Each row is where one point has got to under a steady rotation. How many ticks took it there?
The counts run from 0 to 613.
[ 10  -8 -26 -30   1  23   9  29   7  -1  29  23  -5   7  -2  19  26  17
 -22 -18 -10  -8  -6   9  28 -24  22   4  -4  -2  13   2 -22  43  11 -24
 -21  -2  18 -28   6   4  17 -23 -16 -37 -20 -23 -18  13   0  15   2   8
 -19   9] : 207
[ 15  -8 -26 -11 -14  -7   4  -1  25 -22   2 -39  11 -21   1  12 -28  17
 -10  19  10  -1  15   3 -10 -29  26   6  13 -23 -32   5   2   0  54   6
  31  19   2  15  34   7  26 -16 -25   9  12   7  19   2 -11 -37  22  29
  12  10] : 508
[-10 -15  10  22 -11 -30  11 -13 -15   0  15  -8   7  21   2   6  18  -3
 -20 -23 -14  16  10  30 -15  11 -22  -9  -8   7   4   7  36 -17 -21  11
   0 -10  -4  18 -37   3  -1  17  14  13  -8 -41  19 -25  31 -35  25 -17
  10  -1] : 613
[  0   8  -9 -15  16  14 -37 -14   0 -22   4   4  11   8   5   3  19  13
 -15  -9 -11 -53 -15  23   7  20 -29  -1  26 -15  -4  27   4  37  26   1
  20  13  23 -19 -11  -4  -5  14 -25  -2   8 -16  -5   1   0   9 -26  -3
 -42  12] : 385
[ -3  10  -5  -1   1  15  -3 -28 -20 -36  19  -1  27  31   6 -12  45  -5
 -36 -16 -33   2   7  -3   9  19 -13   1   3  -8  13  27  19   9   2   5
   0  -6 -12  -3 -21  -2  10  13  17  -1 -13 -10   2 -34  55  -4 -14 -22
 -19   0] : 383
[  6   1 -21  -7  -5  -7   6  -6  -8   9  -6  29  18  -7  19  -3  15  -5
 -33   9  33  21  -3 -28  36 -38  41   9  29  10 -10  32  -2   3  24   5
  -3  10  -2  -7  24  12  24 -41   2 -31 -15  10   1  13  16  22  -2   8
 -16  11] : 480
[-27 -15  -3   9 -18  -9 -20  23  18   4  13  13  -8 -29  -3 -22 -22 -34
 -31  19 -19   5  -4   0  -8  33   3  30  16  -7  -2 -14  21  -5  10  10
  31 -17  16 -10 -17   6  16  -6 -25  28 -19  12  -4  12 -30  -7 -12  39
  25  32] : 594
[-24  24  31 -15   0   3   3  35 -14   7  -9 -43  37  -1  -7  -5   1  -3
  11   0  -4 -42 -21  68  -1 -13  -6  12 -13   1  14   0 -17 -13  -4 -20
 -12  16  21  -9 -41 -30  10 -12  -7 -14   8  -3 -22   4 -18  12   8  -8
   3   9] : 239
[-60   4  -4  -9  17 -26 -28  -7  -4  18 -11  13  -5  17  16  14 -24 -21
  18  16  -1  31  11   9 -22 -12  27  22  28  23 -23  -3  30 -11  15 -20
  32   4 -11 -14 -20  17   7 -18  11  31 -38  -3  16 -13 -19  16  -9 -11
  15   0] : 131
[-29  -9  17 -15  18 -23  13  32  -8  44 -10 -15  20   7  40   0  -8  16
   0  -7  -1   5  -3  27 -15 -10  -9  18  17  21 -13   9  25 -19   1 -27
   8   4   1  -7 -36   5 -16  10   0 -15 -32 -39   5 -36 -18   4   0 -28
  18  15] : 557
[-11  21 -13   0  16   2  21 -14  -6   3  -2 -19  24 -15   8   5 -25 -17
  18  28  -3  26  -8  13  17 -35   9  13   1  13  -3  13   9 -24   5 -21
  24   6  10   4 -19  19 -19 -56  14   1  17 -24  24  18  25 -30  -7 -11
  29   4] : 473
[  2  17   8 -10 -22 -37  14   9   0  38   8  14   1   7 -16   0   3 -19
  48  21  11  18   4  -8  33 -48  24  -5  -4  10  11  -8 -23 -14 -13  18
 -18 -11   9  17  38   3   7 -35  -7  -9 -20 -11   5  -1  -3  18  10  23
   0   9] : 225
[-27  19   8  -5 -23  25   7  35  -6   2   0 -50  37   9  10 -30 -23  -4
  39  -1 -12  -3 -18  36  14  27 -15  20 -15   4  29  26 -21 -10  -9  26
 -22 -15   1 -14   0   0 -10  -2  15  -2   1  -8  -7  -8  26 -13  -7 -12
  -6   8] : 554
[ -4  16  -6   4 -29 -30   4  25  11  23  -3  38   5 -23  -4   6 -11 -33
  30  13  14  10   0  -7  31 -25  21  -3  -5  -1   3 -10 -14   4  11  12
 -13 -14  15  18  48   1  25 -33   1   4 -25 -20   0  27 -16  17  -7   4
   2  12] : 224
[-31  -9 -15   6  16  13 -24 -15 -32 -28   4  15  10 -14 -12 -29  26  -9
 -15  10 -29  -8  22   5  10  21 -23  -9 -10  -7  -3  43   9  -6   7  28
  -2  24  14   3 -13  -7  20   6  21  -7  12 -23  14  -3  30 -37  -8 -27
 -18  -4] : 358
[-42 -10  31  10  15 -32   8 -11  -6   6 -38 -12  -7  -3  17  -8 -19 -10
 -11  44   5  36 -15  -9 -35   0 -21  15 -17   3  -4   8  55 -25  -4  26
  26   1  -3   5  -4  -8  15  23   1  16  -8  -4  13  -4   5   5   0  -2
   1   2] : 76
[-27  25  -8   9  10  -5 -29  14   4  25  12 -13   5 -10   4 -31 -16   8
  39  53 -29  -8  13   0  -6  20  -4  17  -9   0 -21   8 -12  -4  -1  13
  17   0   0  -8  17  -2  -7  -5 -24  -5  -7  -1  16 -10 -12  -6  16  36
  -8  37] : 567
[  8   8  19   2  -8  16  38  -7   0  29  21 -15  24  -3  28  24  13  41
   6  23  38   1 -21   1 -32 -29  23   4  17  28  -4 -32   4   8 -26 -34
  12  19 -27 -13  -2   4  -3  -3   0 -30  -3  -2   2   0   7  -3  12  11
  15   9] : 490
[-29 -10 -19 -23  35  -3 -28  -7   3  -9   3  21   4  -4  -4  13  27  -2
 -33  -3 -13 -38  -8   5  -5  -7 -28   2  41  -1 -18  17  22  19  17  -8
  20   8  45 -35 -24   1  12  -2 -31   7 -20 -28   9   8 -12  25 -32  -3
 -27  16] : 386
[  5  -9 -31 -18 -10 -21 -29 -16  16   6  12  14   6  47  19   9  -1  32
  -1 -38   3   6   5  19  25   8   0  -4  27   8  -8  27   0  26   7   7
  -7 -13 -11 -11   3  26 -29 -14 -12 -16 -20 -28  10 -28   9  35 -13 -13
 -31   5] : 122
[ -1  31  -8  -9  15  12  10   7 -15   0  19  -6  12   2  10  -6   0   1
   1  14 -22  17  13  22  25 -17  33   4  -6 -12  -6  16 -22 -20   2 -34
  13   7 -37  12 -16   2 -24 -24  35 -22 -13  -3 -13 -10   1 -30  32 -17
  22  25] : 243
[ 12  27 -11  22  -6   3  13 -17  21 -18  -2 -32   1  -7  21  -5 -36  -6
  11  23  -3  12  -9  17  32 -25   6   8 -25 -11   7  10  -1 -23  16 -17
  34  12 -14  23 -11  25 -43 -58  20  -7   9  -7  -5  -4  18 -24  -7  -2
  24  12] : 474
[-46  32  10 -13  14   1 -24 -20   5 -37   0 -20  28  28 -18   1   0 -45
   1  11 -11  -3   4  18 -16 -17 -11   9  -4   2  21  -7  28 -21   6   6
  28   2  20 -13 -41  -7  31   1   3  38  -7  -1  -5  -5  22   1   1  -6
   0 -19] : 417
[-68  14   7   8   7  -3 -24  14 -20  -4 -17   1  -1  -1  14 -27  13 -28
 -11  32   7  25   5   3 -14   6  -5  12 -16   8   5  14  19  -8 -10  32
  16 -12  -3 -12 -30  10  19  -1  12  -4  -7 -12   4  20  32  10   2  12
  -2  34] : 102
[  0  11   6 -19 -15   8  22  -7  25 -28   4 -36  -3 -15   5   4 -19  -8
  11  16 -41   0 -19  22  33 -13 -17  11 -39 -46  22  -8 -20  12  -4  20
   9 -20   5  21  -4 -16 -32 -26  -1  -3  16 -24 -28   2   7   4 -12  -4
  13  12] : 6
[-14   2  28 -14  18 -26  26   4  -9 -10 -27 -49   3 -12  16   7  -2  14
 -32  14  -3  29 -10  35 -16 -26   3   4 -28 -11   3  -2  33 -27   4  -5
  15   7   1  -5 -32 -14  19   7   3 -28   4 -17  -3 -13  20   1  34  -6
  26   2] : 502
[-42   5  18  -3 -15  45  24  20 -13  -8   9  -9  32  -6   2 -28  -4  -7
  18   8   3   0 -37  -9  -2  19  -7  10   3  23  33   9  -9  12 -30  33
  -9  -9  20 -16  -7 -14  -7  11  23 -10  13  -8  -4   9  23  10 -26 -11
 -17   2] : 60
[-61 -18  30 -20   2  17  35  25 -18 -11 -30 -13  11 -21  15  -2  13  -3
   1  10  15  -2 -13  15 -19  -9 -21 -14 -12  12  13 -12   0 -17 -37  25
  14   5   5  11 -42 -17  14  26  14 -25  10 -41  -4   1  11   3   1 -26
  11   3] : 34
[-11 -11  24 -15 -11  -9  -8 -22   7  -1  17  18 -13  26 -39  34  -3  -9
  40   8  -5  13 -24   8  -6  -7  13  14  16  11  12  -6   6  37 -26  23
 -11 -15  42 -12  13   2 -10 -31 -15  -1  10 -15  11   3  -4  44 -27  -8
 -38 -13] : 403
[ 10  -6 -23  39 -26   4 -10 -21   5 -23  18  28 -21   1  23  -8  -4   7
 -13  26   2  21  19 -26  -2  17  12   0  -2 -28  -6 -18  23  39  21  28
  30  -4 -49   8  21  21   0   9   9   4  10 -14  -1  -9   7 -27  13  15
   8   5] : 108
[ -4  -9  -9   8   1 -31  -7 -26 -15   6   7  46 -23  37  13  18  25 -11
   3  21  -4  25  22 -29   0 -15  13 -18  16   3 -23  13  31   9   7  -8
  12   9 -26   2  33  16 -10 -17  25  -3 -16 -24  11   0   8  18  -8   0
 -28  12] : 395
[ 11   8   0   7 -16  11  22  24 -26   5  -5  -5  30 -13  27 -37  36  -1
 -56 -10   1 -17  16   2  14  14   8  -4  -2  -8  -5  51  -2 -21  22  -3
   5  17  -3   5 -13 -20   3  14  28 -25  -2  10 -16  -3  32 -27   4 -18
 -11  42] : 273
[-14   9 -15 -22  12 -13 -31  21  -1  30   9   2  19   4  14 -19  27 -21
 -23  -8 -18  -1  18   3  16  11   2  18  29  14 -25  50 -12  -5  26   2
 -15 -12  17 -19  21   8   6  -2 -25  -8 -45  -1  17 -12  10   9 -21  11
 -41  44] : 591
[-28 -22  36  15 -31 -11  -2  44 -13  22 -25   4  -1 -22  15  -9   1 -37
   1  30  18 -14 -31   3 -17   8  12   5   6  -6  -4  -8  14  -5  16  26
  29   4  17   4  -4 -30 -19  19   5  11  -8  17  -3  32 -29  -9 -12   0
  -3  33] : 308
[  4 -29  -4 -28 -16   0  18  16  -4  24  25 -16  41  13 -17  -3   1  51
  14 -18   3   4   8   3  -9   9  16   3  23  28  -6  33 -33   8 -14  10
 -28  -9   5  -9  20  -9  10   2 -17 -38  -1  -8  26 -22  -6  12  17   5
 -13   1] : 549
[-10 -12   7  32 -30   3  -3  -5 -22 -10   0  -8   8  31  23   1   3   4
  12 -35  14   1  -6  24  -3  18   7 -13  -6  20  -1   3  30  27  -9  21
  -2  12 -14   1 -14  17 -36   5  29  13  12 -39   8 -17  31 -21   9 -31
 -15  -9] : 120
[  6  12  -7 -25  22 -18  21  -1 -10 -13  -3   3  29  -6  11  -9  17  21
 -31  11 -11   5  12   7  -3 -22  -1  -2  -6 -23 -21   0  18 -32  49  -6
  20  26  -1  -4   9 -22  65  25  -7  15 -20  -2 -16 -24  -8 -11  23 -26
  19 -12] : 246
[  6  -5 -25   0   1  15  24 -32   6 -34  25  29   7  24  17  12  27 -14
 -45 -16 -27  28  -5  -7  10  17 -11  20   0  -1  17   1  29   9   0  -7
  14  -7 -11 -11 -25   6  -4  14  25   9 -16 -10  -8 -26  31  -7 -18 -37
   5 -13] : 382
[  0 -14   3  12 -28  12  14  -5  25  -4  18 -23   3  26  25 -15 -14  -2
 -10   0 -19  14 -29  18   2  32 -12  25   1 -16  31  -4  -1  24 -24   9
  25 -21 -28   1 -38  19 -59   4  11 -16  21  -4 -18 -12   3  19 -16   5
   7  26] : 91
[-16 -24   9  -4 -24   4  -7  -5  32  15  12 -18  13   0  -3  22 -35  10
  37  -3  12 -29 -33  12  -5  19 -18  13  14  19  -5  -5   6  31  -1  42
   4 -11  28  -5  17   3 -17   5 -36   9  11 -25  20   4   1  24 -31   4
 -24  -2] : 87
[ -1 -13  -2  16  14 -15  -9 -13  12 -14 -14 -15 -21  -6 -16  10 -25 -10
  -2  16 -27  16 -10  46   1 -19   4  23 -12 -20  16 -11  36  -3  23 -24
  14   9  19 -17 -26   0  -2 -51  -3   4  19  -6  -8   8 -17  -5  16  11
  32  -2] : 185
